In the data rows, the value 128 means zero.
Here are some points, one per row:
tensor([147, 125, 176, 98, 157, 143, 146, 142, 130, 232, 195, 182, 215, 118, 124, 124, 114, 146, 102, 213, 97, 145,
        105, 200])
tensor([33, 128, 198, 115, 127, 160, 178, 107, 160, 159, 143, 151, 125, 73, 102, 142, 77, 76, 25, 123, 142, 161,
        68, 157])
tensor([100, 104, 91, 158, 149, 116, 152, 125, 166, 104, 95, 122, 43, 137, 132, 89, 98, 115, 211, 106, 74, 108,
        151, 118])
tensor([161, 158, 140, 106, 194, 123, 163, 192, 89, 143, 119, 146, 157, 58, 158, 160, 99, 121, 108, 125, 185, 222,
        99, 164])
tensor([189, 152, 173, 82, 101, 167, 144, 126, 152, 149, 97, 116, 184, 73, 164, 95, 58, 115, 153, 102, 173, 141,
        140, 148])
tensor([107, 205, 195, 88, 118, 133, 126, 178, 97, 198, 81, 142, 176, 130, 123, 161, 104, 127, 23, 135, 195, 175,
        54, 157])
tensor([124, 191, 86, 167, 196, 131, 136, 52, 140, 102, 122, 88, 107, 109, 106, 134, 175, 141, 211, 90, 48, 154,
        160, 152])
tensor([108, 72, 99, 93, 181, 161, 93, 150, 154, 179, 184, 134, 79, 188, 147, 57, 98, 113, 174, 181, 152, 141,
        145, 59])
tensor([164, 211, 162, 139, 126, 130, 171, 96, 108, 121, 134, 139, 105, 190, 102, 189, 134, 111, 143, 88, 85, 67,
        208, 131])
tensor([154, 53, 82, 122, 79, 150, 106, 119, 132, 75, 111, 135, 100, 188, 79, 114, 145, 122, 100, 160, 231, 101,
        76, 92])
tensor([151, 76, 123, 223, 113, 118, 159, 98, 119, 139, 127, 108, 61, 163, 142, 114, 199, 107, 164, 166, 121, 97,
        141, 52])
tensor([78, 88, 169, 116, 242, 144, 63, 147, 219, 88, 135, 99, 215, 97, 128, 119, 92, 125, 110, 134, 157, 128,
        71, 176])
tensor([71, 88, 179, 173, 86, 153, 143, 199, 134, 95, 116, 144, 74, 173, 142, 77, 108, 148, 159, 60, 228, 161,
        124, 86])
tensor([124, 119, 130, 169, 79, 113, 129, 144, 139, 120, 134, 168, 88, 145, 104, 82, 161, 144, 100, 110, 135, 76,
        151, 131])
tensor([100, 76, 100, 136, 98, 119, 102, 145, 167, 123, 55, 96, 68, 163, 146, 82, 141, 138, 132, 143, 152, 107,
        142, 94])
tensor([104, 163, 157, 125, 159, 155, 210, 154, 155, 149, 208, 94, 55, 93, 162, 86, 94, 79, 194, 133, 10, 127,
        105, 152])
tensor([70, 139, 99, 208, 123, 96, 102, 150, 149, 97, 146, 81, 60, 113, 167, 152, 87, 135, 161, 107, 96, 153,
        179, 168])
tensor([184, 142, 200, 146, 168, 187, 146, 162, 122, 171, 136, 136, 181, 102, 151, 148, 103, 160, 115, 71, 78, 183,
        121, 224])
tensor([192, 125, 57, 97, 112, 111, 109, 188, 158, 120, 113, 149, 155, 131, 88, 170, 115, 69, 57, 85, 190, 146,
        9, 100])
tensor([87, 122, 118, 154, 77, 113, 149, 137, 109, 50, 113, 132, 121, 234, 120, 181, 166, 126, 88, 135, 46, 21,
        165, 165])
tensor([152, 143, 151, 85, 158, 94, 88, 136, 102, 114, 171, 99, 187, 72, 127, 147, 102, 113, 113, 118, 114, 137,
        90, 159])
tensor([87, 97, 138, 142, 122, 134, 190, 151, 123, 148, 154, 117, 53, 106, 123, 73, 115, 122, 177, 135, 108, 141,
        94, 141])
tensor([155, 72, 139, 169, 144, 93, 155, 87, 145, 141, 133, 82, 74, 136, 73, 85, 76, 121, 130, 128, 94, 98,
        169, 141])
tensor([148, 88, 112, 127, 109, 128, 85, 95, 138, 86, 57, 109, 112, 145, 174, 90, 129, 116, 96, 186, 108, 109,
        56, 40])
tensor([192, 109, 115, 161, 67, 78, 37, 159, 135, 52, 115, 168, 65, 138, 156, 177, 175, 148, 95, 97, 212, 116,
        138, 128])
tensor([161, 125, 173, 53, 178, 146, 136, 90, 108, 160, 101, 160, 161, 60, 121, 124, 50, 118, 156, 119, 117, 90,
        115, 224])
tensor([161, 82, 144, 92, 123, 98, 152, 175, 96, 83, 135, 119, 61, 159, 134, 169, 168, 166, 148, 124, 146, 64,
        190, 47])
tensor([105, 110, 92, 151, 139, 168, 163, 117, 105, 49, 144, 133, 34, 102, 121, 66, 88, 112, 201, 123, 35, 102,
        184, 182])
tensor([182, 123, 115, 164, 139, 148, 126, 134, 65, 119, 153, 98, 72, 193, 128, 185, 111, 144, 140, 126, 120, 89,
        102, 96])
tensor([110, 135, 186, 67, 183, 137, 169, 118, 115, 183, 174, 38, 171, 124, 142, 195, 62, 95, 150, 129, 104, 111,
        111, 194])
tensor([99, 111, 113, 191, 102, 94, 111, 114, 115, 143, 105, 54, 117, 155, 135, 50, 110, 132, 122, 155, 78, 103,
        129, 70])
tensor([120, 106, 157, 53, 122, 193, 72, 194, 159, 95, 83, 159, 139, 99, 122, 109, 93, 174, 38, 102, 163, 177,
        67, 109])
tensor([136, 174, 121, 148, 114, 145, 173, 141, 146, 205, 196, 183, 66, 125, 133, 186, 106, 74, 189, 150, 140, 143,
        138, 102])
tensor([145, 149, 168, 94, 87, 151, 113, 138, 124, 141, 55, 163, 214, 86, 194, 168, 81, 126, 118, 141, 201, 251,
        114, 84])
tensor([136, 173, 131, 183, 165, 124, 131, 1, 155, 173, 191, 76, 46, 142, 77, 196, 70, 109, 220, 115, 31, 49,
        255, 119])
tensor([133, 103, 124, 90, 148, 124, 109, 167, 94, 171, 120, 84, 192, 145, 133, 156, 31, 113, 61, 99, 177, 144,
        97, 168])
tensor([144, 146, 117, 109, 139, 108, 139, 139, 121, 147, 142, 163, 255, 119, 113, 144, 124, 109, 133, 113, 141, 182,
        77, 194])
tensor([78, 141, 129, 142, 152, 176, 118, 65, 167, 130, 159, 49, 177, 113, 188, 154, 92, 156, 128, 153, 130, 86,
        92, 175])
tensor([82, 103, 107, 129, 136, 178, 118, 161, 103, 214, 169, 146, 200, 155, 89, 192, 114, 135, 100, 129, 109, 106,
        127, 183])
tensor([156, 122, 143, 105, 91, 98, 107, 104, 93, 99, 155, 127, 131, 103, 134, 161, 197, 175, 160, 152, 171, 150,
        160, 102])
tensor([120, 133, 127, 196, 123, 186, 190, 110, 203, 137, 153, 75, 171, 191, 173, 118, 124, 93, 144, 159, 71, 20,
        212, 107])
tensor([141, 159, 145, 126, 34, 77, 86, 240, 116, 129, 87, 153, 89, 147, 115, 149, 199, 163, 131, 70, 230, 162,
        147, 50])
tensor([73, 89, 82, 138, 167, 101, 94, 93, 58, 68, 148, 61, 109, 133, 54, 52, 132, 90, 169, 81, 144, 135,
        105, 31])
tensor([190, 135, 122, 142, 71, 78, 102, 162, 155, 96, 88, 87, 107, 154, 152, 138, 143, 178, 156, 133, 83, 84,
        139, 100])
tensor([91, 164, 136, 108, 170, 152, 138, 97, 179, 180, 189, 137, 175, 93, 177, 108, 70, 125, 149, 174, 84, 111,
        125, 239])
tensor([131, 140, 113, 122, 109, 107, 48, 207, 90, 125, 87, 174, 71, 120, 126, 149, 204, 115, 74, 158, 206, 146,
        107, 71])
tensor([145, 119, 44, 133, 90, 103, 95, 135, 142, 70, 80, 130, 17, 72, 143, 118, 203, 83, 161, 174, 111, 112,
        120, 61])
tensor([132, 160, 163, 142, 175, 147, 141, 77, 136, 177, 123, 97, 226, 118, 123, 148, 152, 206, 103, 165, 44, 134,
        96, 215])
tensor([147, 168, 160, 107, 147, 140, 136, 132, 111, 152, 140, 138, 132, 99, 212, 129, 100, 58, 95, 110, 149, 165,
        57, 121])
tensor([157, 221, 123, 163, 85, 169, 145, 82, 145, 164, 153, 135, 192, 113, 151, 164, 89, 145, 133, 129, 14, 98,
        100, 159])
tensor([136, 139, 103, 209, 90, 85, 88, 143, 68, 59, 120, 160, 87, 106, 87, 140, 160, 137, 92, 175, 253, 143,
        147, 88])
tensor([34, 108, 56, 208, 143, 58, 143, 112, 146, 129, 191, 113, 100, 134, 84, 68, 96, 147, 134, 152, 31, 74,
        233, 216])
tensor([106, 168, 164, 94, 211, 147, 161, 61, 56, 186, 168, 82, 156, 141, 146, 233, 114, 98, 88, 124, 34, 97,
        120, 210])
tensor([111, 81, 112, 101, 102, 111, 84, 146, 92, 111, 128, 121, 85, 149, 168, 63, 108, 129, 145, 106, 177, 128,
        159, 137])
tensor([63, 72, 80, 166, 105, 112, 208, 39, 132, 145, 146, 130, 132, 127, 70, 91, 136, 135, 255, 179, 0, 59,
        236, 210])
tensor([154, 193, 180, 125, 166, 122, 126, 145, 91, 135, 95, 117, 200, 125, 129, 108, 134, 101, 81, 131, 158, 171,
        117, 136])
tensor([210, 146, 96, 142, 81, 85, 93, 200, 138, 125, 113, 129, 86, 151, 194, 159, 237, 148, 132, 107, 212, 216,
        115, 66])
tensor([97, 171, 205, 80, 189, 102, 139, 73, 136, 199, 175, 157, 223, 61, 175, 171, 134, 100, 105, 175, 63, 101,
        134, 233])
tensor([139, 109, 106, 57, 114, 161, 99, 180, 184, 140, 98, 169, 105, 45, 178, 116, 184, 113, 88, 185, 187, 133,
        34, 99])
tensor([97, 107, 137, 187, 89, 114, 143, 66, 137, 82, 88, 141, 73, 112, 92, 154, 108, 150, 161, 140, 116, 60,
        222, 110])
tensor([95, 98, 102, 164, 217, 184, 145, 58, 187, 173, 132, 107, 201, 95, 107, 167, 121, 137, 90, 109, 76, 121,
        93, 187])
tensor([118, 159, 115, 136, 91, 92, 144, 59, 101, 111, 61, 208, 32, 172, 111, 172, 144, 123, 182, 179, 144, 93,
        167, 92])
tensor([179, 119, 120, 104, 144, 159, 137, 102, 96, 119, 171, 14, 205, 121, 114, 116, 95, 79, 115, 181, 129, 116,
        102, 227])
tensor([141, 143, 85, 218, 142, 185, 133, 185, 102, 26, 63, 116, 65, 139, 49, 95, 153, 133, 108, 142, 127, 139,
        186, 103])
tensor([122, 76, 175, 137, 97, 100, 167, 66, 77, 97, 176, 138, 113, 148, 126, 148, 178, 119, 213, 101, 103, 73,
        252, 122])
tensor([184, 140, 132, 124, 95, 69, 80, 192, 75, 65, 91, 188, 69, 161, 124, 160, 214, 160, 126, 88, 239, 192,
        61, 78])
tensor([126, 97, 135, 85, 169, 203, 165, 125, 75, 112, 79, 90, 216, 112, 144, 108, 84, 59, 134, 132, 86, 112,
        115, 172])
tensor([124, 88, 157, 71, 111, 134, 172, 141, 199, 112, 175, 117, 218, 135, 175, 103, 109, 135, 111, 128, 172, 162,
        64, 120])
tensor([132, 106, 48, 65, 100, 64, 67, 181, 111, 77, 36, 176, 99, 192, 84, 66, 155, 177, 96, 139, 161, 178,
        78, 93])
tensor([126, 91, 87, 108, 89, 115, 144, 207, 85, 112, 40, 154, 0, 101, 108, 118, 150, 116, 102, 80, 222, 126,
        78, 66])
tensor([120, 153, 124, 164, 93, 98, 171, 107, 112, 115, 170, 107, 140, 140, 84, 152, 132, 177, 185, 163, 66, 95,
        205, 106])
tensor([165, 105, 180, 130, 183, 175, 66, 234, 159, 141, 106, 105, 191, 122, 143, 153, 98, 137, 103, 142, 179, 172,
        119, 50])
tensor([103, 179, 112, 149, 113, 72, 136, 37, 78, 131, 150, 170, 69, 130, 162, 121, 198, 131, 144, 138, 94, 115,
        181, 63])
tensor([134, 139, 114, 74, 80, 201, 124, 178, 223, 112, 122, 91, 63, 110, 151, 41, 169, 125, 147, 84, 94, 114,
        62, 92])
tensor([180, 94, 116, 134, 78, 101, 122, 183, 101, 77, 94, 212, 70, 151, 158, 179, 162, 127, 148, 122, 129, 119,
        118, 100])
tensor([100, 156, 158, 175, 170, 126, 187, 113, 167, 172, 144, 112, 167, 78, 156, 126, 111, 175, 135, 139, 154, 147,
        131, 124])
tensor([154, 87, 53, 109, 80, 97, 88, 185, 138, 148, 112, 169, 73, 83, 79, 98, 134, 181, 84, 87, 221, 192,
        9, 62])
tensor([118, 121, 100, 152, 184, 171, 150, 85, 191, 128, 143, 141, 156, 99, 95, 132, 144, 130, 104, 144, 116, 125,
        124, 155])
tensor([210, 133, 144, 144, 99, 164, 43, 96, 85, 110, 118, 139, 55, 153, 81, 86, 138, 198, 107, 189, 194, 59,
        122, 128])
tensor([177, 177, 122, 76, 200, 132, 153, 69, 188, 114, 76, 136, 232, 149, 87, 124, 157, 164, 58, 125, 168, 139,
        96, 120])
tensor([192, 126, 136, 99, 129, 196, 158, 167, 137, 168, 147, 167, 200, 128, 103, 121, 75, 117, 67, 140, 143, 193,
        85, 175])
tensor([117, 194, 65, 137, 133, 72, 173, 134, 145, 127, 171, 172, 106, 141, 107, 151, 101, 126, 151, 135, 51, 145,
        198, 86])
tensor([156, 106, 116, 80, 107, 108, 75, 178, 121, 187, 112, 153, 147, 175, 205, 111, 143, 156, 97, 120, 125, 146,
        162, 79])
tensor([153, 156, 79, 171, 52, 145, 149, 134, 154, 112, 71, 156, 84, 133, 72, 146, 181, 99, 159, 145, 157, 120,
        228, 71])
tensor([121, 92, 92, 111, 158, 125, 108, 136, 98, 120, 171, 104, 49, 138, 111, 162, 196, 180, 137, 73, 167, 132,
        161, 104])
tensor([108, 168, 138, 129, 64, 142, 46, 131, 106, 155, 117, 108, 174, 103, 140, 49, 132, 95, 95, 48, 173, 136,
        52, 97])
tensor([163, 173, 114, 76, 129, 164, 119, 145, 116, 137, 161, 130, 150, 182, 126, 90, 117, 171, 71, 157, 195, 191,
        203, 157])
tensor([149, 74, 165, 157, 154, 105, 103, 138, 154, 97, 91, 153, 95, 161, 152, 112, 140, 76, 142, 113, 130, 140,
        83, 125])
tensor([90, 159, 217, 107, 150, 148, 238, 83, 156, 149, 220, 79, 183, 71, 171, 174, 131, 133, 114, 95, 35, 143,
        91, 181])
tensor([82, 126, 128, 187, 127, 121, 89, 106, 152, 151, 104, 115, 85, 115, 132, 85, 162, 111, 127, 97, 112, 132,
        141, 161])
There is one direction along which these points spread out most. Take the direction at right angles to it along which they spread out most. Go by this last direction. For each point below, how far along it does it lie, from 0 to 99? The average is 50, and the first point in the table lies past the average. One standard deviation of the points above along it is 16.
tensor([127, 164, 147, 70, 175, 136, 115, 122, 172, 166, 133, 104, 162, 124, 56, 97, 103, 140, 87, 95, 100, 94,
        155, 171]) 56
tensor([130, 166, 128, 52, 114, 158, 118, 142, 125, 117, 151, 111, 165, 94, 164, 98, 128, 114, 62, 140, 155, 97,
        70, 72]) 66
tensor([157, 143, 188, 90, 149, 123, 131, 98, 142, 181, 97, 156, 187, 124, 155, 157, 81, 136, 66, 148, 158, 185,
        77, 120]) 74
tensor([98, 15, 73, 143, 174, 85, 171, 105, 132, 132, 139, 110, 86, 106, 156, 176, 105, 100, 163, 174, 17, 90,
        210, 115]) 26
tensor([154, 165, 168, 105, 187, 140, 66, 85, 160, 151, 162, 118, 255, 95, 136, 111, 89, 81, 103, 95, 123, 160,
        69, 231]) 77
tensor([111, 141, 173, 114, 186, 109, 175, 37, 92, 85, 144, 153, 247, 144, 132, 132, 125, 168, 101, 99, 152, 144,
        90, 151]) 64
tensor([79, 52, 86, 92, 57, 116, 131, 202, 62, 160, 118, 104, 177, 85, 156, 131, 128, 109, 118, 116, 125, 89,
        75, 144]) 59
tensor([132, 67, 115, 77, 65, 161, 92, 55, 142, 91, 114, 85, 150, 121, 132, 107, 95, 132, 134, 126, 107, 158,
        138, 100]) 49
tensor([129, 175, 114, 164, 92, 159, 65, 125, 153, 27, 92, 107, 150, 141, 131, 98, 126, 109, 217, 96, 240, 133,
        115, 58]) 48
tensor([97, 128, 110, 161, 101, 90, 117, 141, 128, 165, 103, 168, 86, 67, 74, 78, 94, 143, 152, 186, 184, 232,
        116, 86]) 52
tensor([157, 76, 86, 153, 127, 81, 178, 108, 121, 127, 86, 146, 95, 227, 73, 230, 145, 147, 190, 166, 111, 116,
        228, 119]) 26
tensor([16, 125, 192, 200, 106, 137, 192, 101, 58, 57, 156, 124, 51, 126, 97, 116, 192, 146, 198, 114, 8, 69,
        231, 123]) 12
tensor([57, 147, 175, 112, 129, 143, 178, 44, 146, 145, 153, 135, 215, 216, 99, 166, 200, 61, 175, 133, 57, 63,
        230, 174]) 34
tensor([168, 159, 123, 63, 177, 140, 92, 179, 103, 147, 151, 154, 182, 95, 153, 127, 116, 162, 123, 72, 214, 183,
        4, 111]) 81
tensor([104, 139, 161, 128, 76, 90, 167, 119, 103, 138, 183, 186, 146, 173, 150, 174, 206, 129, 124, 59, 85, 124,
        146, 124]) 44
tensor([108, 146, 38, 154, 152, 38, 52, 154, 115, 145, 114, 188, 47, 141, 97, 24, 122, 152, 99, 126, 111, 154,
        179, 131]) 38
